In the data rows, the value 128 means zero.
Here are some points, each followed by its number:
[139 104 172 125 113 148 196 168 201  88 144 136 110 116 147 168 151 203 129 155 170 195 136 166 126 163 205 191 147 163 135 153 184 188 130 156 126 160 131 191 126 116 154 111 202 152 167 140 161 178 133 167 163 145 147 109 159  95 126 174 134 156 121 139 110 153 117  92 123  69  89 108  96 181 103  99  76 135  70 107 113 113 101 109 109 110 114 104 136 124 101 103  95  73  88  56  56  81  82 139  59  87  80 110  69  77 135  95 123 129  65  33 129 113  89 134  94 148  91 156  78  59 110  83 114 105 149 133] 0
[ 98  80  83 127 111 120  66 174  51 130  40  93  65  68  85 129  69  80 112  62  56 151  89  59 106 111  51 136 112 146 125 107 107 142  82 100 117 130 127 112  95 123 137 135 168 129 130 114  88 191 111 120 105 169 162 153  90 159 172 192 114 118 176 167 140 177  67 171 128 199 146 138 197 156 149 124 140 122 154 171  92 137 135 200 158 165 160 157 128 152 109 147 192 107 155 168 197  74 173 147 224 121 195 189 151 153 186 151 116 155 122 141 139 136 170 153 163 146 134 141 124 141 129 119 149  75  85  78] 1
[151  41 147 106 102 143 122  92 111 135 108 124 160 107 122 117  90 141 141 139 114  88 143 124 108 126 122 108  94 112  90 117 117 145 125 122 169 121 130 110 136 177 118  95 205 102 189 146 163 136  91 113 117 175 121 124 104 172 153 146 178 192 107 128 157 142 222 180 190 137 173 154 159 147 136 108 123 148 109 125 126 151 160 124 117  79 180 174 187 130 104 122 125 128 120  82 147 107 169 109 172  85 134 115 156 117 169  93 113  93 118 162 137  57 114  73 133 112 137  93 130 124  68  72  92 126  55 121] 2
[ 83  78 153 110  77 143 106  80  91 100 130 130 116  92 118  96 104 140 126 103 102  69 110 137 104 129 126  97  97  86 123 151 107 131 198 132 119 121 155 179 165 159  96 146 211 131 175  99 130 171 162 154 123 144 184 164 202 172 164 109 176 168 171 108 203 158 150 171 154 136  67 130 170 108 167 134 164 169 164 133 118  92 187 121  62 146 149 155  97 156 145 148  99 110 133 141 142 139  92 111 146  53 105 109  85  63  86 149 123 128 112 135 106 109 110 112  74 122 106  93 128  86 109 165 164 164 119  43] 3
[ 43 153  88 124  88  47 105 123  93  87  94 123 102  67 105 117 118 107 141  81 122 155 139  96  33  86 105  74 105  96  66  77 135 108 118  97  71 111  93  93 141  51 193 212 118  67 121  65 142 112 134 156  99 167  83 139 149 153  94 124 104 184 117 145 176 111  96 155 174 133 164 172 134 182 180 168 155 194 188 198 141 161 189 195 186 133 192 140 172 161 120 166 154 151 186 136 175 160 238 117 173 144 198 139 175 198 193 105 118 143 137 101 163 140 136  80 111 117 118 137 160 139 120 135 162 133 108 173] 4
[166 104 106  81  60 136 132  92 109 131  72 117 140  97 118  44 109  97 117  82  79  97 132  57 103 142 162 132 106  60 106 117 133 119 141 123 132  62  90 139 111 131  87 122 121 128 136 127  96 183  83  91 173 163 126 205 137 188  89 204 137  69  94 135 182 137 133 156 127 127 165 138 158 170 139 208 161 169 134 171 127 132 121 127 186 146 115 152 174 142 154 175 157 170 161 192 162 135  85 170 107 146 174 138 126 161 146 173 143 108 143 141 100 110 105 127  70 153 147 143  58 100 144 133 151 147  88 134] 5
[182 152  80  75  92 126 124 154  64 133  94 141 107 100  93 137 118 137 148 106 131  93 141 110 179 142 168 110 104 113 150 155 154 188 182 129 141 152 134 144 145 127 188 102 203 108 174 148 171 174 166 156 167 181 134 149 202 201 190 181 192 243 153 159 146 221 183 137 115 201 143 164 126 133 125 193 102 168 122  73 141 124  78 140 143 104 144 103  95  65  72 124 173 112  98 144 139 143  74  81 104 134  84  83 115 118  79  65  85 124  75  93 165 136 113 102  48 108  83 123 128 118 160 103  87 143  73  72] 6
[147 128  94 118 119  82 135  81 101  66 108 140 131  96 116  79  90  96 138 144  94  17  57  41 120  93  70  84  64 104 100  63  88  48  14  10  58 128  78  57  97  87  22 117  53 109 111  73 106 117  91 102  88  74  95  53 145  78  76  89 147 119 104 147 144 147  93 174 179 171 125 156 117 159 135 138 124 172 158 100 101 177 169 128 192 123 172 155 173 174 150 145 138 164 156 146 211 173 176 183 165 155 157 176 173 191 163 200 155 150 189 168 156 147 130 193 156 216  99 132 152 141 196  83 153 132 165 132] 7
[172 103 152 176 208 186 173 147 214 184 229 242 154 162 177 185 192 167 136 227 187 162 161 224 175 133 125 174 183 165 126 147 139 139 141 127 124 228 179 151 187 153  90 147 125 113  87 160 114 115 136  91 104 104 117  71 131  55 169  41 107 102  53  51  82  81 103  55  99  66  53  59  50  54  53  38 107  67  27  44 106  67 107  71  83  68  85  82  46  62  49  99  77  87  53 111  77 106 153 107  62  73  91 105 148  55 146 167 174 112 160 151  90 167  88 124 172 109 135 138 173 110  99 173 222 197 182 217] 8
[228 125 194 192 176 165 160 198 180 166 149 216 172 147 171 154 147 166 145 188 152 152 117 202 159 160 165 156 119 138 175 125 227 159 139 140 159 123 156 104 142 139 171  78 135 141  67 102 156 105 114  87 102 108  70  77  84  67 102  84  88  81  70 105  90  58  46  97  96  82  29 107  77  52  14  12  72 148  84  81  84 112  66  86  76 134  91 147  56  66 148 142 112  86 107 118  96  72 120 163 129 175 134 135 104 112 176 212 169 185 168 175 121 101 158 208 127 159 148 167 206 158 202 238 117 187 151 170] 9
[149 174 109 161 160  98 160 167 134 163 158 127 177 175 147 157 192 234 142 159 177 228 213 149 169 190 190 154 123 139  97 157 192 127 151 168 170 110 167 141 138 157 201 164 203 109 131 128 162 110 163 123 115 155 147 134  84  91 106 145 121 112 130 167  87 150 105 110  89 151  98 127  80  86  67  93 118 145  95  93 137 130  97  89 135 100  86 121  79  73 161  59 144 147  81 141  93  46 122 113  44  84  56  64 114  82  42 127  53  73  91  98  60 140 136 106 166  91 141  85 159 145 111 100  79 129 117 117] 10
[107 159  82  62 112  86  70  72  86 112 145 139 191  85 116  88 122 131 154 112 109  86 138 104 179  61 171 171 115 120 131 115 135 151  83 137 138 132 124 164 154  98 163 180 165 138 136 162 129 169 198 183 169 166 142 161 103 201 141 178  71 135 148 180 179 140 140 144 155 159 117 112 186 173 193 195 117  94 117 168 187 122 148 143 142 161  61 113 174  66 122 136 188  70 116 133 181  99 100 116 146 192 200 175 141 153  73 143  76 121  82 120 159 116 193 101 133  49 106 103 124  68  48  85  99 121  93 155] 11
[164  98  66  82 159  97 108 154  84 186 138 165 152 167  43 136  90 168  92 120 197  72 171  86 150 158 187 122 122 179 120 179 206 114 182 162 179 108 162 145 146 172 207 214 152 174 125 188 169 142 185 137 145 149 107 157 130 171 142 188 130 163 138 152 148 131 150 153 146 191 177 173  78 131 152 145 186 131 151  68 156 146 157 123 146 137 137 133  99 115 113 106 146 144  72 110  68 151 113  99 152 111 133  83  68  25  75 115 105 146 140 145  96  68  41  41 170  75 146  91  43 100 134 120 151  81 127  63] 12
[139  68  92  88 122 105 101 108  98  97 121  84 144 143  72  84 120 113  83  95 111  83  95  63  92 159  60  95 118 145 162 145 125  65 148 116 129  95 120  97 127  98 102 103 126  87 150 133 138 106 152 164 104  75 139 138  72 154 140 130 134 201 134 116 186 203 147 151 141 156 164 161  92 196 166 192 209 149 147 151 151 158 167 155 208 185 205 111 147 180 203 124 162  89 131 133 132 176 190 144 121 145 121 146 101 117 155 122 126 113 118  68 196  65 163 140  87 180 128 113  94 131 128 140 116  50  86 137] 13
[148 192 188 180 222 176 208 168 185 188 169 195 205 185 179 183 209 211 196 191 179 168 197 218 194 167 125 161 147 136 154 174 133 179 116 160 107 173 141 148 138  83 108 117  82 126 134 147 139 119 153  91 103 102  81 144 107  56  52  86  37  81  97  74  82 108  94  87  44 104  81  30  94 110  93  67  51  90  83  75 120  97  47  97  87  97  81  90  65 129  87 147  82 114 182 142 103  51 169 121 125 108 181 147 118 118  68 107 211 166 191 138  98 153 145 142 122 189 139 191 178 133 195 183 161 165 239 173] 14
[162 186 173 161 166 197 202 240 192 225 195 159 149 181 150 194 144 187 131 197 178 149 143 190 114 196 139 155 157 116 102 120 193 179 113 157 116 128 115 119  82  64 132  95  88 137  61  72 105  73  62  96  74  70  55  21  54  69  60 115 114  58 131  90  99  37  66  39 101  93 100  56 104  83  71  88  99 116 103 110  74 123  88 116  75 176 176  96  77  79  61 146 137 111 103 106 185 155 136 144 101 114 179 132 159 135 164 129 115 202 131 119 111 144 186 192 169 147 192 138 189 133 143 225 172 152 159 188] 15
[103 120 144  96  71 112 105  88 114 105  81 152 135  85 138 121 105  59  76 137 121  97 133 151 140 133 135 134  90 170 167 107 159 118 148 127 141 115  96  92 154 148 182 148  95 184 145 155  98 159 160 178 170 180 171 205 194 195 162 125 131 180 118 157 160 117 170 201 169 169 142 106 154 146 131 175 115 109 146 123 142 144 172 105 144 151 142 148 126 132 103 140 128 159  97 177 112 119  95 122 164 120 132 150 143 129 116  67  73  42 106 180 109 102 109 115  79 139  89 118  85 103 139  97 150  97 121  83] 16
[138 115 154 126 190 198 187 175 102 124 196 136  89 183 123 120 200 180 115 164 152 164 220 110 214 170 148 127 179 121 158 210 165 200 169 201 156 119 172 129 121 125 157 202 169 183 165 185 115 148  93 150 120 106 118 114 130 179 141 108 132 101 144 113 112 102 107 123  96  97 141 140  97  83  57  74 102  99 103  61  84  60 120  67  89  64  85  90  53 123 109  74  77  74  73 133 109 153 109  61 110  82 124  68  94 126  83 155 101 108 102  65 131  43 113 137 158 149 122 207  61  82 158 113 101 107 124 174] 17
Which three points above are nearest to each new point, looking only along the 2 directions in which the numbered points spread most? Their numbers follow each, nearest first.
[140 131 158  89 116 133 115  70 123 112  79 141  78  36 109 121 133  87  91 116  95  69 118 118 100  93 127 106  94  65 143  86  11  50 123 102  90  70 132  67  41  87  81 119 111 100 140 124  91 107 128 107  72  94 146 122 147 135 105 116 130 143 134 139 146 130  51 128 132 145 150 154 150 153 177 162 164 187 153 216 187 151 173 164 143 129 175 129 185 186 153 162 105 139 200 159 147 184 188 206 173 164 162 126 123 147 182 150 141 122 141 129 165 199 142 147 140 164 160  97 161 117 146  85 113 124  57 102] 4 1 5
[150 136 131 156 149 114  79 114 103 225 140 153 132 116 163 174 163 136 172 159 181 145 168 192 165 116 188 139 118 145 153 184 134 128 188 126 153 175 213 149 135 173 202 188 170 121 116 158 118  91 164 147 119 173 184 110 114 108  87 146 155  91 131 142 137 108 151 131 135 103 113 119 191  66 101  79 170 114 127 141  75 111  75 128 118  66  88 100 105  43 110  77 121  94  83  86  68  75   0  63  81 101 117  98 107  77 106 111  89  83 143 109 112  56  94  88 139  61  84 136 114  96  85 134 123 138 117 147] 0 10 17
[118 152 186 126 140  63 116 117 143 159 145 119 184  87  79  50  99 119  82 157  87  87 108 138 150 135 106 142   2 148  55  85  54  78  90  84 124 121  53  50 129 136  67  56  84 125 116  47  65  85 114  98  85 128  53 139  73 117  86  87 166 123  97  87  87 115 103 128 102 137 142 168 169 165 125 167 157 115 169 107 104 178 147 120 156 203 167 145 183 122 175 233 117 160 156 184 191 184 201 196 194 181 161 215 159 218 151 135 176 135 239 120 185 143 147 147  99 130 132 155 191 146  98 144 137 120  90 135] 7 4 1
[122 160 123  82 138 146  94 128  94  49 126 136 146 125 125 159 137  88  99 170 147 190 137 119 115  91 121 144 169 152 175 132 182 224 195 153 182 144 127 158 148  93 134 170 140  99 110 133 136 173 110 142 142 166 161 192 150 188 134 190  97 164 137 114 109 192 189 209 147 205 138  95 128  98 139 149  72 174 156 131 140 103 153 122 117 118 186 102 138  39  70 106 161  54  43 148 104  84  99 146 122  82  85 103  37  84  89 107  95  95 100  72  90  82 105  48 122  80 104 137 159 112  31 109 113  74 117  79] 12 6 3
[ 97 128 102  60 116 152 103  52 111  77  35  77  92 118 115  86  25  96 139  78 138  69  79 126 102 102  87  98 139 105 109  52 128 124 117 133  89 123 121  67 120  56  59  86 104 132 126 135 126 103  68 113 154 150 191  88 170 138 153 169 135 178 188 141  96 166 155 100 229 132 184 168 113 182 129 185 168 135 171 224 181 119 154 106 152 208 171 157 169 177 194 146 125 197 187 182 145 117 144 149 119 183 165 151 113 172 132 161 144 139 128 195  99 153 122 175 137 110 101  98 122 108 202 122  59 114  78  58] 1 4 13
[121 124 127 123  76 143 134 102 145 175 102  75  71 102 153  97  86 110 151 113  99 154  91 150 137  69 131 102 146 134  72 161 113  86 152 136 101 108 130 145 146 134  96 161 142 126 154 145 105 159 192 159 187 137 219 201 124 153 140 142 135 183  61 183 117 136 101  85 134 140 166 163 166 120 150  90 145 153  86 174  99 114  82 173 193 111 125 156 124  70 137 125 136 145 147 123 164 127 120 136 143 105 144 144 162 146 175 129 173 116 196 143 157 124  49 117 163 112 110 121 127  89 144 112 126  82  83 104] 2 3 11
[ 59 119 138 126 111 149  95 207 101  92  99 143 113 177  95 173 179 148 156 128 181 118 137 153 153 133 124  98 115 176 203 179 169 158 133 115 103 171 111 125 130 179 138 149 180 124 183 136 118 126 138 146 211 144 140 127 173 160 191 159 170  92 177 167 160 128 153 104 235 127 178 131  71 102 148 174 142 124 153 101 150 120 163 130 160  85 150 165 123  79 104 166  53 144 122  92  79 150  96  71 126 103  77  46  44  78 124 104  96 163  96 112 144 146  76 101 133  82  73  97  93  93 103 110 135 167  85 112] 12 3 6
[103 110  74 116 128 129 134 105 122  66  65 153 122 136 114 104  94 122  72  84 141 130 108 146  87 104 162 118  83 102 117  82 128 134 141 112 106 102 113 120 135 121 161 175 161 131 147 140 157 147 132 138 136 168 130 139 129 106 146 166 134 187 195 158 106 156 134 105 121 136 141 118 117 165 187 149 127 171 136 135 169  97 195 162  90 216 116 118 134 126 168 119  92  97 124  68 113 171 177 101 107  93  73 126 111  93 136  66 156 104  80 107 109 105 133 147  51 193 111  97 130  70 101  99 176  90 124 120] 2 3 11
[147 169 177 156 157 157 166 163 110 150 143 112  90 123  96 187 165 108  83  72  90 127  99  99 104 104  81  35  76 110  90 106 102  35 153  35  75  98  99  80  99  94 138  61  61 146  97 113  80 117  77  69  50 123  67  74  67 100  57  78  77 104  55  78  68  50  94  40 123  73 130 137 130  74 151 136 114 172 100 127 153 116 123 105 126 122 199 106 131 192 110 105 126 170 167 191 213 174 144 183 169 156 140 129 170 157 201 173 199 224 150 191 175 189 172 135 210 141 210 156 151 201 133 162 179 180 119 177] 7 15 4
[149 134 189 158 107 140 142 117 131 129 117 148 135  88 109 139  53 133 145  75 135  90  67 119  84  53 133  75  77  80  82  88  98  60  79  91  39 108 115 105  68  88  83 102 109  94  32 105 118  89  99 140  46 117 117 104 123 114  93 132 183  72  73 149  41 149  74 138 121 128 145 123 124 122 163 118 155 153 231 139 223 134 145 155 144 142 103 155 199 151 189 206 155 170 159 161 166 118 194 209 157 166 127 210 156 182 151 132 197 154 160 163 170 188 158 138 178  98 129 202 149 115 169 174 142  90 172 149] 7 4 1
[ 65 155  62  72  95 147 141 121  94 117 149 131 162 152 191  76 155  99  41 143 124 117 147 177 193 158 146 159 138 103 142 165 156 144 155 117 138 120 205 115 174 129 203 187 190 134 173 162 141 149  59 109 145 160 181 181 162 141 144 114 146 153 142 148 135 163 140 174 119 143 170 123 117 129 135 151 107 121 129 141 149 113  96  82 142  73 180  85  86 130 117 100 148 122  53 136  86 131 104 120  70 130 127 113 128 121  97 136  32 138  99 151 140  92 118 114  79  74  86 124  75  82 135  72 153 123  89 126] 12 6 3
[144 148 123  97 132 133  84 144 126 107  72 108 128  74 104 102  61  35 118  72  71  69  53 103 151 155 134  82 123 109  42  59 100  88 101 106 116  71 123  77 102  69  64 105  78  91 147  92  83  92  87 137 129 196 144 118 140 106 155 129 110 113 129 198 136 132 162 139 153 135 124 183 133 178 167 203 106 174 180 161 128 145 156 168 199 142 125 175 146 144 171 118 163 164 107 139 136 186 153 172  92 155 117 134 150 164 148 149 105 180 132  99 160 179 143 138 148 141 145 118  63 122 134 101 126  79 138 103] 1 4 5
[104 210 147 209 187 218 194 121 164 178 170 170 140 172 179 182 221 153 195 169 160 234 150 134 168 159 135 136 157 173 155 132 189 164 148 173 106 145 212 168 169 118 129 149 161 136 111 100 162 122 137 167  90 156 109  76 100  50 124 123  99  67  82 124  68  60  55  81 103 136 119 105 110  56  43  69  61 118  59  76 119  59  15 116  90  47  23  58  68  58 113 116  62  59 115 133  93 147 124  57  98  98  54 106 116 171  81 167  96 142 130 123  85  82 126 116 101 141 105 113 137 246 129 136 160 221 119 132] 8 14 17
[115 118 143 157 196 207 150 170 117  85 159 177 129  93  98 123 108 123  76 124 179  89 103  70 159 117 124 126 107  84  79  99 105  38  39  68  24  51  72  79  53  76  49  93  81  26  81 112  61  83 110 131  87  50  45 122 112 134  77 120  94 112  85 102  66  87 122  86 101 138 121  81 139  93  77 127 142 160  88 132 169 127 126  84 161 137 150 133 189 136 120 192 135 175 195 157 194 170 213 117 184 233 189 130 216 183 169 199 229 173 176 168 158 138 200 201 153 181 190 176 155 199 123 168 161 206 233 197] 7 4 15
[115 135  67  81 116 148 151 131 117  99  98  62  94 159  80 119 162  68 139 122 115  93  94 104 101 185 117 134 119 125 171 184 170 108 143  56 167 196 144 170 181 126 128  75 115 158 142 182 157 141 208 185 197 146  81 177 125 186 135 167  90 135 112 135 147 106 145 148 188 154 146 168  93 135  85 128 138 146 120 167  96 190 145 144  82 124  77 142 163 152  96 128 127 111 139 167  93 106 115 139  61 123  93  98  92 109 124 113 187  69 113 128  92 121  92  52 147  51  86  62 127 147  94  66 159 108 157 117] 3 2 16
[ 93 118 109 101  74 137 153  91 102  86  63  96 128 107 127  63 106 129 100  57  75  38 114  61  39 100 151 162  64  93  96  61  65  83 112  93 104 132  87  90 139  60  95 144 105  94  79  86 114 117 108 108 141 142 122 117 188 141 136 149 113 145 110 168 185 114 193 177 195 153 136 170 123 154 200 121 129  99 123 183 150 190 143 161 152 154 146 151 164 119 183 118 202 189 146 133 129 150 183 182 139 153 188 159 148 177 203 166 115 169 136 127 141 162 175 168 153 129 136 145 108 191 124  26 181 150  50 130] 4 1 13
[143 146 187 114  82 160 220 126 105 175 143 169 207 248 157 153 195 213 171 212  97 214 172 179 245 146 174 109 174 178 168 173 154 134 189 137 153 183 166 182 172 168 187 135 163 125 183  93 140  57 108 150 103  79 100  73 118  64  82 144  82 118 146  76  58 144  67  83 100  76  61  72  46  26  68 103  74  66  69  55  46  60 104  29  52   8  59  85  89  67  87  86 100  68 101 160  60  50  89  85 128 145 117 129 176 126 101  97 165  72 150 143 115 152 167 175 117 119 147 149 177 140 162 170 134 195 154 201] 8 14 17
[ 85  97 108  95 110  84 124 107 112 141 149 145 143 133 153 131 126 135  65 116  81 184  95 110 106 125 106  98 124 157 141 181 117 140 164 138  78 133  81 149  70 132 113 126 146 136 126 144 255 169 170 214 179 187 130 164 166 143 131 149 181 149 133  80 181 104 159 150 158 173 158 132 123 132 105 136 106 101 128 105 134 126 127  64 120 116 117 119 143 108 133 122 139 134 137  87  56 166 160  95  93 134 107 120 112 151 161 117  57  97 106 108  76  54  90 137  85 135  40  92 143 106  78 134 124 144  65 102] 3 2 16
[145 120 151 123 165 153  94 123 144 152 202 120 100 157 204  50  82  77  90  79 103  99  85 104  85  75  98  67 123  44  54 125  83  93  58 130 111  59  99 104  86  96 114  98  56  77  80  83  96 137 115  72 147  64  97 112  83 114  90 144  93  20 158 108 175  76  90  78 140 162  99 184  96 103 123 181 134 119 106 145 139 153 154 114 135 225 155 177 152 141 138 174 114 135 229 163 123 162 187 165 175 199 133 172 185 193 135 167 176 198 156 117 136 185 168 202 150 167 172 123 128 188 207  95 188 161 139 168] 7 4 1
[122 114 109 148 134  97  57 146 158  56 147 151 151 145 166 149 134  71 121 109  90 192 157 106 150 171 104 147 134 180 128 104 143 157 128 185 144 165 176 103 146 136 122 177 149  93 126 133 196 152 197 170 147 111 164 105 170 166 155 144 163 112 135 171 175 146 194 130 129 155 159  96  75 112 144 155 163 137 104 153 167 135 125  96  70  75 140 206  71 109 151 139 113 122 117 157  94 106  80 105  65 136  55  92  94  86  85  66  66 103 111 118  81 126 121  69  64  82  63 163 155  76 131 127  85  69  99  71] 12 3 6
[107 120 107  89  56  99  92 147  43  98 142  82  60 100  75  87 112 127 157  56  57  91  97  43 117 118 110 133  87  40  89 111  30  94 155  24  96 133  98 133  88 100 127  70  97 138 119  99  95  88 132 143 103  83  84 144 128 106  89 143 120 103 106 104 109 147  95 149 126 125 118 171 116 128 176 182 138 152 154 171 164 146 184  94 178 138 160 172 191 180 209 124 204 197 217 106 173 179 187 138 188 171 213 131 118 165 122 162 160 123 166 121 203 186 165 166 152 162 135 113 141 115 141 158  70 102 154 132] 4 1 5
[109 133 132 149 133 124 104 110  95 135  83  73 166 181  32 153 118  39 117 101 116  49 156  88  77  73  95  71  57 111 106 103  12  63  39  95  99  60 132 114  98  98  82  97  87 134  67 122  51  85 117  96  69 132  68 113  81  69 109  68  91 130  79  56 116 121  89 175  97 112 177 138 141 173  75 113 131 175 115 138 210 142 179 117 121 164 171 155 211 183 185 165 226 146 141 153 148 178 170 157 160 166 126 168 187 149 159 195 114 184 123 190 190 188 213 142 190 132 184 191 198 147 142 127  41 207 176 158] 7 4 1
[108 106 114  85  53  83  74  98 151  32 130  73  83 112 138  69  84  67 143 183  99  81 102  39  45  99  52 111 143  95  82 101  79 106  53 107  95  26 117 122 107 152 135 144  94  95  86  69 101   7 108  92 128 128 187 138 103 121 163  71  98 141 152 146 146 117 110 145 106 163 112 134 181 180 138 169 152 112 161 142  72 166 172 161 139 163 133 114 178 185 177 191 146 158 154 104 132 160 160 140 118 166 120 167 174 153 158 120 166 119 139 137 170 137 163 161 155 208  94 183 148 175 142 114 164  95  80  92] 4 1 5
[ 88 121 155 163  72  82  76  87  95 132  48 147  88 126 158 153  78  89 106 113  74 121  84  94  69 143 100  64  23 114 114 101 127 104 121 140 135 133  87 100 137 130 155  77 101 172 114 146 157 173 139  79  87 122 145 154  97 157 165  92 102 106 188 159 176  99 116 175 106 195 194 175 137 143 128 132 135 179 178 130 109 118 130 143 150 138 172 176 178 214 119 156 139 117 113 100 165 110 127 113 139  98 135 120 186 107 102 133 117  84 153 137 125 135 189 145 142  99 159 101 174 147  96 135 114 133  87 107] 5 13 1
[152 133  95 140 200 107 113 218 162 155  97  89 133  81 157  88  73  79 114  97  98  54  72  75 112 131 116 152  93  41 129  77 100  30  60 131  78  80  78  21  81  40  62  83  86 106  57 105 125  86 112 116 106  45  58 126  69 124 104 146 142  84 127 112 107 135  81 121  33 137 152 118 135 161 155 159 124 138 131 166 165 179 168 123 108 166 157 210 136 182 208 237 186 134 187 245 120 195 166 177 157 197 150 130 183 209 146 191 139 194 120 180 222 247 126 118 176 185 177 175 125 178 182 146 175 185 154 115] 7 4 1
[156 160 124 122 100  91 120 121 132 176 152 161 191 125 150 104 135 106 111 134 152 115 120 127 209 123 145 111 111 169 204 110 152 144 156 114 145 151  95 153 152 144 209  92 150 192 129 149 169 127 167 176 123 109 197 163 119 159 131 147 178 187 126 150  95 190 124 127 105 141 121 134  94 151 179 145 166 147 148  76  70 147 110  59  79 124 122 107  97 181  81 109  91 139 107  92  73 134  74  67  85 131 105  92  78  72 106  99 127  80 138  56 107  69  36 115 109 105 102 124 107  87  61 101  93 163 127 126] 12 0 6
[ 46 116 125 101 151  59  57 126  95 128 100 111 137 108  63  45  63 146  95  71 121 110  79 113  92 137 157 130  83 101 102 106  88 134 135 132 129  76 113 128  97  81 107 129  95 142  95 174 101 117 103 184 139 142 121 126 168  85 137  96 167  94 199 131 162 144 211 154 161 138 154  82 136 140 160 142 126 169 224 191 194 158 140 188 132 178 151 179 167 106 133  72 141  70 142  94  78 125 128  98 147 139 172 145  90 140 106 133 136 120 101  44  85 115  89 122 156 137 123  79 162 110 127 132  92  74  54 117] 5 13 2
[138 100  97 114 113  95  79  79  73 146 135 153  56  82 106 149  68  50  65 139 131  98  84 106 143 137 154 130 141 105 120 119  91 141 122 167  90 110  93 111 118 103 138 154 121 155 129 156 143 174 142 100  81 104 152 137  77 157 132 108 151 141 112 145 166 147 171 230 190 161 169 207 172  94 144 136 138  89 160 117 159 159 173 134 149 173 154 223 158 131 153 221 145 143 112 120 144  67 134 165 150  99 162 106  75  81 194 160 136 101 161  97 104 120 157  61 121 136 143 166 124  67 142 129 137  93 108 104] 5 13 2
[113 148 167 154 133 171 139 102 123 180 123 106 115  72  97 138  65  81  83 180 114 120 118 118  51 109  57 108  78  79  77  84 118 104 134  75  67 122  87  76  36  23 100 120  62 114  69  57  98  64 102  41  62 120 145  74 132 128  49  81 106 183 102 115 115  93 130 135 165 133 150 153 161 128 116 106 140 109 169 146  83 192 129 152 165 166 134 215 126 176 180 177 162 159 143 177 156 180 200 177 155 197 199 205 177 197 120 167 157 186 174 151 176 249 202 125 159 181 202 128 113 142 157 194 141 153 143 143] 7 4 1
[ 87 128 146 119 116  77 105 108  67  97 118  46  88  87  52  72  85 135 124 107  87 144 127 124  76 142  82 175 113 106 113 224 104 138  98 143 154 157 148 129 172 178 151 174  98 162 171 207 165 160 163 128 146 137 176 112 130 132 153 157 142 116 157 193 139 147 126 138 138 153 191 175 169 122 148 135 101 106  95 129 143 112 108 109  87 103 131 142 119 113 125 123 133 126 124 125  52 171  86 137 152 158  93  73 103 133 107  74 125  91  81 140 114  31  74 148  97 104  78 123 104  76  68 135  79  70 106  50] 3 16 11
[188 156 177 146 195 178 170 208 128 225 188 192 167 184 203 193 244 179 202 185 197 222 188 177 190 219 178 167 195 192 185 155 188 168 135  98 152 209 175 192 164 112 111 143 149 158 191 104  57 107 140 106 123  59 181  95 141 119 119 127  73  91  27  44  55  94 147 143  60  66  84  31 108  59  71  59  62 108  82  91 117 106 132  75  90 128  85 108 107 141  93 100 159  45 107 114  91  99 120 118 125 153 104 116  95  80 163  70 161 149 116 139 132 126 118  91 166 140 115 155  75 149 118 187 136 171 168 122] 8 14 17
[ 34 113  22 149 137 104 131 102  95 103 121 116 106  79  94 128 110 127  70 131 109  21 107  82  74  83  82 114 113  92 119  99 131  80  99  84 147 131 101  69 129 149 104 162 101 105 167 162 110 132 127 213 120 123 151 171 100 164 101 146 167 122 179 101 142 188 142 131 159 141 125 207 118 152 136 105 121 140 179 149 140 110 127 173 134 179 167 190 131 194 177 146 124 134 183 147 188 173 153 164 152 157 155 105 105 126 119 167 160  61 129 108 131 208  93 147 209 141 101  97 136 117 129 175  25  87 109  43] 5 13 1
[ 57  93 149  92 139 124  63  94 115 108 107  53 121  91 104 106 122 191  80  60  78 112  82 144  47  64  29  73 113  84  91  83  63 150 120 152 131  89 112 119 124 170 104 108 112 101 161 151  98  93 146  96 117 162 175 121 169 127 109 133 149 131 177 219 160 174 141 152 130 151 188 108 143 193 149 160 136 187 207 215 164 161 112 115 170 144 210 184 169 145 146 159 137 153 128 157 124 197 133 140 195 164 156 150 174 171 185 104 156 175 172 114 174 126  97 178 169 167 136 105  85 110 107 143  73 115 138 143] 1 5 4
[150 103  96 132 157 128 182 164 119 139 105 157 158 175 147 158 129  97 111 127 119 157 148 133  88 175 134 204 162 200 221 166 151 134 158 190 145 130 127 101 190 182 105 145 168 143 185 140 180 193 154 136 187  87 154  97 144 126 114 139 148 194 155 184 109 179 139 115 109 128  93  76 117 143  73 122 153  84 153 138  93 129 149  98  92  69  84 101  90 127 105  78 143  79  73  95  89 161  80 113  56  53  68  80  69 153  87  74  33  90 104  72 131 137 105 132  97 160 110 138 170 161 131 101 164 142 105 141] 0 10 17
[ 69 146  98  98 101 113 124 153 113  97 107  81  94  74  98  97  63  98 107  78  76 103  46  51  75  92  37 128  88 105 150  97  59  73  31  69 117  75 118  85  99  90  31 132  73 123 133  62  76  88 135 133 106  65 132 130 149  48 101 135  91  68 128  95 157 143 167  94  86 143 130 149 144 141 168 185 135 140 106 136 168 182  99 192 165 127 173 197 172 164 183 186 211 195 210 176 112 197 201 166 158 204 184 193 150 177 172 210 198 158 210 115 149 167 140 149 121 117 138 140 141 130 179 126 179 130 121 114] 7 4 1
[ 93  74 117 111  91 150  86 127 154  63  81  82 109 122 187 129  92 111  75 171 174 151  93 133 125 105  84  89 146 104 181 118 152 100 127 144 131 118 146 110 190 129 113 136 134 147 130 125 154 191 130 100 105 146 138 166 114 182 119 119 147 153 218 169 150 127 215 186 173 162 152 221 175 220 123 122 147 111 145  90 150 186 175 186 152 107  92 128 102 143 180  82  91 147 127 168 118  94  67  96 136 127 128 141 141 141  94 147  88 103 104  89 109 107 105  81  49  95 119  35 128  75 118 194  96 109 129 154] 2 3 11
